In the rows, 128 means zero.
A state moves one step at a time under one of 7 hidden systems, and each row is a state written as 18 numbers. Each run below is a few steps of one system.
Q277, seq 1 (11 x 18):
[[168 198  87  93 171 125 103 160 142 117 157 172 148 102 146  88 158 126]
 [113  77 172 127 146  85 164 111 157  83 163  71 132  94 171 115  88 107]
 [114 119 135 112 135 111 193 104 113 175  81 151 148 157  42 165 153 136]
 [ 85 156 107 138  34 152  42 147 119 136 103 125 159 102 146 128 138 104]
 [202 138 148 170 192 160 132 167  82 133 147 167  89  82 165 117 112 107]
 [116 146 100 108 191  79 146 111 208  75 184 100 175 170 109 130 108 107]
 [ 84  60 157 163  73 138 179  78 111 151  76  61 112 134 109 182 119 151]
 [145 185 101 120  83 182  70 168  92 187  99 191 120 169  71 115 159 127]
 [149 149 120 156 146 133  58 156 135  48 163 123 104  76 240  97 109 131]
 [172  85 137 106 237 103 241 115 163 138 184 107 111 144  98 130 113 147]
 [ 39 104 128 101  40  79 115  58 159 119  89  93 170 199  74 144 143 139]]
Q15, seq 2, 11 rows:
[[141 151 136  73 141  83 175 145 120 120  72 121 111 116 117 105 172 166]
 [ 96 161 138  75 101 134 109 108 120  91 168 140 195  99 131 157 103 134]
 [132  83 113 159 116  76 176 148  99 143 120 160 153  98 132 129 160  73]
 [171 167 119 148 142 112  79  77 160 152 118 100 146  85  75 132 151 137]
 [ 96 148 195 156 128 159 137 141 108  98 101  80 136 110 159  90 101  75]
 [128 162 112 109 138 130 159 194 123 145  94 143 132 157  50 182 116 131]
 [104 104  89 195 111 149  70 104 138 101 178 145 158 136 151 172 100 107]
 [185  76 127 186 164 137 160 137 129 195 120 113  68 118 126  91 156 112]
 [124 194 162  90 137 149  65  93 172 105 106  84  97 182 112  96 103 166]
 [ 62 103 142 104 109 174 199 197  84  90 115 143 116 143 183 152 100 143]
 [169 110  55  93 119  93 105 135 140 173 187 214 141 159  83 177 134 142]]
Q313, seq 3:
[[ 94  85 154 160  65  96 108  97 103 103 102 127 124 141 139  99 147 118]
 [138 161 105 124 136 130 144 211 127 143  85 130 136  69 125 125 158 117]
 [108 161 160 131 140 127  79 101 139  60 171 138 174 114 134 136  85 111]
 [137  80 124 174 183 107 212 115 130 156 109 125 127 138 121 147 137  90]
 [128 144 129 139  64 148  56 123 136 175 123 118 137 135  47 149 122 129]
 [103 125 128 174 125 168 125 164  86  93  93 146  90 153 215  98 135 113]
 [161 193 110  74 199 156 149 165 157 135 170 133 153 108  94 158  98 142]
 [110  65 146 153 120 108 127  28 137  98 170 123 125 196 145 141  98 131]
 [159  94  99 131 107 134 177 172 118 228  77 121  80 121  91 117 182 146]
 [112 193 137  95  65 151  10 142 125  76 138 133 129 134 157  90 118 156]
 [125 116 131 111 228 119 231 153 129  83 120 138 115 107 217 120 124 127]]
Q119, seq 4, 11 rows:
[[123 131 108  98  95 117  95 137 151 146 129 120 119 147 178  93 130  97]
 [149 134 159  83 132 102 136 108 104 120 108 148 122  91 143 154 114 141]
 [121 143  91 103 117 114 160 115 129 124 148 120 168 161 148 119 143 104]
 [149 117 140 127  95  91 132 141 124 145 113  93 124  85 110 150 122 110]
 [116 166 125 136 122 142 138 126  93 104 116 142 167 123 113 116 163 129]
 [128 145 123 127 135 128 128 188 153 116 140  89 124 110 130 126 105 115]
 [126 116 144 147 162 135 166 120 113 118 139 141 141 120  88 159 121 144]
 [117 119  94 171 124 139 116 135 151 142 132 112 131 155 114 113 145 111]
 [134 125 161 151 139 149  95 133 122 137 106 137  99  91 118 127 123 146]
 [111 148 124 121 160 160 127 127 132 107 136 153 129 170 149 115 120 132]
 [142  94 122 118 135 118 132 125 156 149 140 113  99 132 140 155  98 137]]
Q620, seq 5 (11 x 18):
[[101 160 124 152 149 113 114 119 109  96 110 202 168 206 106 121 140  70]
 [144 158 116 161 174 180 128 168 145 115 101  76  91  87 156 179  93 156]
 [134  93 149 116  93 162 145 101  77 142 209 158 146 185 104 140  92 120]
 [127 131  70 174 105  87  92 143 152 120  57 104  85 177 148 145 147 117]
 [180 145 173 104 143 178  90 120 115 135 174 122  85  99 138  70 118 178]
 [ 88 125 127  76 137  79 180 146 128  84 123 157 138 205 153 117 121 102]
 [132 100  95 115 124 133 134 139 171 160 112  80  96  76 118 176 134 207]
 [118  90 144 119  67 110 108  77 108 142 185 146 164 129 141  68 148  96]
 [151 157 117 136 183  69 117 154 163 133  38 151 102 110 135 115 162 104]
 [112 169 172  75 164 193 146 102 131 114 171 120 167  78 120 125 108 171]
 [ 92  83 102 135  86  92 197 150  99 140 112 134 162 149 136 184 120  66]]
Q119, seq 6, 11 rows:
[[113 105  98 123 139 141 156 104 141 173 104 154 115 181  92 130 165 163]
 [110 101 134 146  73 130  43 114 143 131 144 136 124 105 148 120 111 116]
 [162 147 145 110 178 131 142 137  96 122  99 186  98 118 175 102 147 134]
 [125 155 122  64 143 116 124  92 184 125 166  92 148 159 131 134  95 130]
 [115  63 140 149  85 100 180 105  92 150  95 115 122 123 151 159 126 100]
 [142 177  93 104  84 134  82 142 111 165 110 166 146 130  88 115 176 137]
 [137 150 148 137 133 115 101 147 121  54 149  96 135  67 189 118 103 119]
 [146 141 141  89 188 130 229 148 123 145 132 121 130 156  97 120 129 127]
 [ 82 101 108 157  73 105 103 103 166 122 136  81 159 153  75 176 113 122]
 [136  97 122 183 105 157 130 174  74 157  92 170 107  71 144 104 181 132]
 [152 213 139  98 182 143  56 148 159  88 165 154 139 136 105  98 105 132]]
Q759, seq 7:
[[170 101 167 113 137 105 162 169 130 136 159  83  78 138 120  63 116 121]
 [ 77 118 145 134 159 127 125 112 155  87 109 158 129 147  69 135 143 196]
 [ 74  89 107 104  99 143 146 162 166 146 158 111 143 127 174  83 135 110]
 [145  96 152 140 152 126  90 134 137 181 104 200  92  89 100 135 128 134]
 [106 167 115 148 154 138  82  90 159  86 131 131 161 127 183  93 136 102]
 [136 123 164  86 141 129 169 104 126 177  85 114 104 146 151 150  89  95]
 [105 152  85 139  96 129 103 117 106 116 107 176 166 154 110 192 137 128]
 [185 135  95 127 100 130 134 152 108 144 152  86 114  84 192 125 131 109]
 [185 160 173 132 154 112 114  88  96 112 133 142 121 128  63 127 122 147]
 [ 92 141 110 133 125 106 173 131 138  61 120  65 141 178 149 115 137 130]
 [115  96 140  90  92 150 171 171 116 183 124 127 116 111  82 160 123 167]]
Q677, seq 8:
[[ 72 136 122  99 149 125 179  96 167 142 114 122 184 153  84 113 157 123]
 [112  77 145 169  72 132  81 154 131 167  99 121  99  83 107 141 119 124]
 [148 156 115 145 196 155 115 133 116 135 122 216 120 143 158 106 144 108]
 [134 157 127  95 144 119 102 137 190 112 164  63 140 113 148 145  68 102]
 [101  78 163 133 107 126 175  55  86 122 118 140 132 168 133 170 108 130]
 [120 141  66 106  76 158 112 156 138 201 117 137 135 155 100 120 170 136]
 [182 126 125 175 135 137  77 164  90  92 143 142  71  92 178 128 116 149]
 [150 178 128  74 200 111 188 109 142  92 162 118 154 163 137 104 123 124]
 [ 84  92 157 117  52  92 132 101 143 112 121  48 142 120  87 149 113 152]
 [113  90 120 161 117 158 158 129  73 179  77 203 112 132 115 108 197 147]
 [169 183 101 119 150 124  49 214 168 126 148 136 116  86 130  93 126 114]]
Q677, seq 9, 11 rows:
[[149 127 127 119  97 153  87 128 111 155 121 145  94 116 137 135 131 164]
 [141 147 116 111 142 131 131 147 113  99 149 145 119 145 181  96 133 126]
 [147 143 135  80 128  92 148 123 135 110 128  92 130 115 130 152 110 143]
 [103 105 139 132  85 124 145  97  98 120 131 135 153 121 118 117 156 143]
 [143 142 107 136 114 122 131 168 118 162  85 133 118 109 124 110 165 114]
 [146 164 147 145 158 133  94 146 119  83 139 140 133  90 127 127 116 131]
 [107 122 138 122 161 111 183 121 147 111 140 106 162 133 134 130 114  94]
 [114 110 136 136  94 116 117 101 137 165 107 121 140 122  73 163 125 124]
 [119 117 108 180 125 170 103 136 114 151 117 161 120 134 143 106 154 119]
 [172 166 126 116 175 136 111 169 147 128 138 126 104 133 137 132  94 109]
 [105 117 144 121 140 118 137  84 142  75 163 112 147 151 131 155  91 142]]
Q620, seq 10, 11 rows:
[[108 109 118 113 101 134 166 152 119 156  94 124 109 139 139 106 164 147]
 [120 130 123  91 102 112  79 155 151 126 150 155 136  93 120 118 128 142]
 [138 109 116 139 158  86 149 101 130  95 137 144 139 103 173 125 145 121]
 [136 135 133 116 164 132 153 104 170 176 125 101 142 124  93 129 123 112]
 [ 78 135 163 123  85 151 126 106  97 130  81 131 147 119 132 136 129 117]
 [154 149  85 139 121 135 124 189 101 145 130 165 137  96 125 141 154 121]
 [148 144 134 138 148 103  88  97 142  76 180 126 151 120 125 155  88 116]
 [148 116 138 172 161 133 195  96 112 141 101  85 107 160 131 127 136 112]
 [ 96 153 159 106  87 176 100 151 134 162 105 116 121 156  69 115 116 137]
 [111 121 115 140  90 125 112 177  76  71 121 171 118 112 181 131 142 145]
 [186 118  84 131 181  98 125 146 171 127 205 133 120 125 113 137 119 137]]
Q15, seq 11 (11 x 18):
[[132 131 125 108 100 143 158  96 110 151 125  91 149  91 150 154 130 131]
 [152 148 152 123  94  99 106 127  85 129 112 152 133 133 112 121 130  92]
 [143 162  99 160 138 124 142 140 113  91 122 102 145 105 130 140 151 138]
 [144 116 157 136 126 128 136 136 127 134 178 104 144 117  93 128  95  99]
 [ 96 118 125 165 113 122 133 124 136 126  98 114 133 161  96 107 154 118]
 [119 135 121 136 110 172  99 161 138 150 126 114 118  94 119 138 123 152]
 [126 131 143 141 159 129 104 158 134 110 140 171 116 150 135 107 111  99]
 [120 114  98 129 170 125 162 123 169 130 122 111 119 136 131 152 132 150]
 [114 101 157 107 108 150 110  85 135 163 139 135 118 144 136 130 101 124]
 [128 140 113 125 115 127 130 140 108 135  71 150  99 144 164 113 160 134]
 [166 159 119  95 144 130 113 134 122 105 157 136 124 104 143 160 105 158]]
Q313, seq 12:
[[151 131 162 151 160 120  96 125 130 110 162 155 133  90  99  86 139 134]
 [115 137 126 148 165  97 126 113 176 127  80 110 126 158 130 107 136  90]
 [ 87 113 161 110 123 147 118 147 139 154  88 147 121 114  95 163  97 132]
 [113 127  98 137 113 143 111 130  98 126 139 204 153 150 156 142 136 105]
 [193 137 104 145 161 146 116 115 137 162 148 119 114  89 162 147 114 113]
 [135 157 173 120 129 156 135  62 115 139 119  95 130 164 112  98 123 125]
 [ 99 123 112 104  94 125 172 160 120 132  81  98 107 176 136 158 120 128]
 [120 120 110 109  96 153 119 161  98 106 179 161 142  94 122 160 125 182]
 [178 116  99 155 156 101 134 110 127 106 192 127 132 124 169  81 154 112]
 [163 144 165 127 157 105 130 104 169 149  93  59  95 113  83 103 129 141]
 [ 33 116 164 105  81 125 129 139 129 106  70 133 135 173 111 109 131 135]]
Q759, seq 13, 11 rows:
[[135 116 105 118 119 109  87 157 131 137 131 195 117  95 126 128 153 154]
 [147 150 141 112 159 108 104 105 149 111 140 130 136  85 170  76 142 116]
 [114 142 172  98 155  99 155  92 140 133  78 130 135 149 115 123 120 100]
 [ 73 137 100 119  97 129 146 149 124 126  81 136 165 135 136 173 136 112]
 [163 130 112 133 102 142 119 173 101 163 150 138 137  64 140 151 119 104]
 [186 150 148 175 168 103 104  98 116  99 152 127 136  99 108 121 124 106]
 [114 142 151 141 145 128 178  82 139 104 107  48 133 167 126 121 120 121]
 [ 81 111 126 118  75 163 158 166 104 153 106 123 125 175  85 167 117 141]
 [142 110  80 159 108 151  95 197 116 120 181 157 118  94 142 140 134 151]
 [194 117 158 140 180 120 102  88 149 126 194 118 108  88 132  82 120 141]
 [ 95 124 164 132 153 102 150  53 157 106  92 106 124 208 113  90 136 125]]
Q277, seq 14 (11 x 18):
[[ 60 125 133  85 117 151  78 126 196 113 162 123 162  77 161 116 106 150]
 [133  50 144 147 145 121 199 131  77 154 120 189  99 138 157 135 134 110]
 [141 170  70  85 123  85  79  83 180 162 126 142 171 141 117 149 139 100]
 [118 119 187 157 102 186 146  85  76 124 126  84 128  98 189 111 104 102]
 [150 191 123  77 180 121 156 190 122 136 105 169 123 178  87 153 103 102]
 [ 99 110  99 137  71 112 103 120 129  58 175  91 165  85 162 183 104 158]
 [206 101 121 169 127 122 194 141  76 190 130 112  91 145  85 111 162 110]
 [118 206 142 120 118 100  31  96 177  82 115 104 154 147  92  91 127 123]
 [ 93  98 174 160 164 202 190 172 101 113  95 101  90  72 159 125 121 172]
 [117 107  88  87 136  81 106 195 173 138 174 208 138 181  58 144 117 123]
 [131  70  93 201  85 101 103  37 122 109 118  97 126  77 202 140 173 150]]

Name the system that made each run.
seq 15:
[[ 76  53 126 100 100 133 137 151 154 159 150 158 106 154 156  83 135 135]
 [107 101  93 105 143 103  76 122 186 142 109 185 109 107 164 119 154 155]]

Q620
seq 16, 2 rows:
[[138  85 155 156 119 131 141  84  96 138 175 142 153 115 123 153 104  96]
 [174 146  95 173 108 128 133 121 104 172  96 102 119 145 103 125 164 104]]

Q313
seq 17 (2 x 18):
[[122 153 149  71  73 190 101 107  97 179 139 140 149  95 149 111 127 135]
 [147 150 118 119 127  51 119 183 101  75  92 172 116 124 161 118 145  97]]

Q15
seq 18 (2 x 18):
[[ 80 122 129 120 158 142 170 166 137 109 101 145 118 160 120 124 134 152]
 [125  90 121 107 131 104 111 153 166 142 160 149 121  89 103 143 119 156]]

Q677
seq 19:
[[114 149 134 123 149 131 132 103 160 170  35  97 122 120 130 186 106 100]
 [ 83 118 148 137  97 207  92 133 101 137 173 176 158 129 114 143  96 126]]

Q677
seq 20, 2 rows:
[[147 135  75 146  79 145  90 160 131 180  79 108  80 164 155 161 119 105]
 [185 163 136 133 148 177  72  93 103 103 198 147 115 134 145 112 109 160]]

Q277
seq 21, 2 rows:
[[114 117 155 131 110 144 104 106 132 118 140 112 119 140 109 144  98 151]
 [127 113 109 153 112 132 144 144 105 136 112 132 108 155 153  99 158 121]]

Q620
seq 22 (2 x 18):
[[118 114 119 130  89 202 151 133 121 208 146  92 152  66 150 104 148 110]
 [125 140 137 120 106  75  64 128 110 130 104 225 155 132 108 147 122  72]]

Q620
seq 23, 2 rows:
[[166 120 137 142 105 183 154 104  64 125 157  95  88 134 187  95 140 169]
 [139 138 121  73 113  77 119 180 149 142 131 149 109 207  90 112 109 100]]

Q620
seq 24 (2 x 18):
[[110 116 155 115 124 101 118 151 122  92 101 151 101 129 160 118 115 127]
 [121 129 104  76 149 120 151 127 151 138 146 157 143 126 130 133 140 155]]

Q119
seq 25 (2 x 18):
[[135 132 148 130 141 160  89  95 108 156 123 206 130 117 106 144 130 139]
 [114 137  94 136 128 138 104 153 166 127 147 107 136 142 186 101 115  81]]

Q677
seq 26:
[[156 164 149 130 150 152 115 181 108  99 118 125  81 142  68 143 113 186]
 [ 70 111  96 134 150 154 127 126 169  89 175 137 143 179 149  98 137 157]]

Q313
seq 27:
[[118 137 124 146 142 166 143 117 129 120 123 101 108 200 139 131 107 125]
 [119 109 109 106 103 159 124 138 124 140 147 136 103 161 130 172  98 164]]

Q759
seq 28 (2 x 18):
[[132 128 102 136 113  95 163  98 108 159  48 123 124 138 116 160 170 129]
 [142 183 137 104  91 160  82 142 126 141 147  97 152  80 110  98 135 132]]

Q620
seq 29:
[[138 133 136 119 146  89 135 133 119 139 102 164 146  95 169 106 140  62]
 [119 144 147 109 159 121 144  99 146 134 135 126 181  85 128 158 101  87]]

Q277
seq 30 (2 x 18):
[[139 130  96 110 123  60 122  77 145 135  77 137 125 131 179 128 159 110]
 [122 154 151  65  90 135 129 103 123 173 115 115 162  81 149 108 134 105]]

Q119
seq 31:
[[135  79  95 151  55  91 151  82 115 152 145  82 145 107 108 117 190 158]
 [144 158 158 152 100 149 102 175  96 141  80 114  86 132  90  43 179 140]]

Q759
seq 32, 2 rows:
[[139 111  98 138  98 149 115 127 115 152 144 130 121 125 130 172 118 142]
 [179 136 123 155 126 125 104 117  95 127 146 143 112 129 135 110 139 123]]

Q119
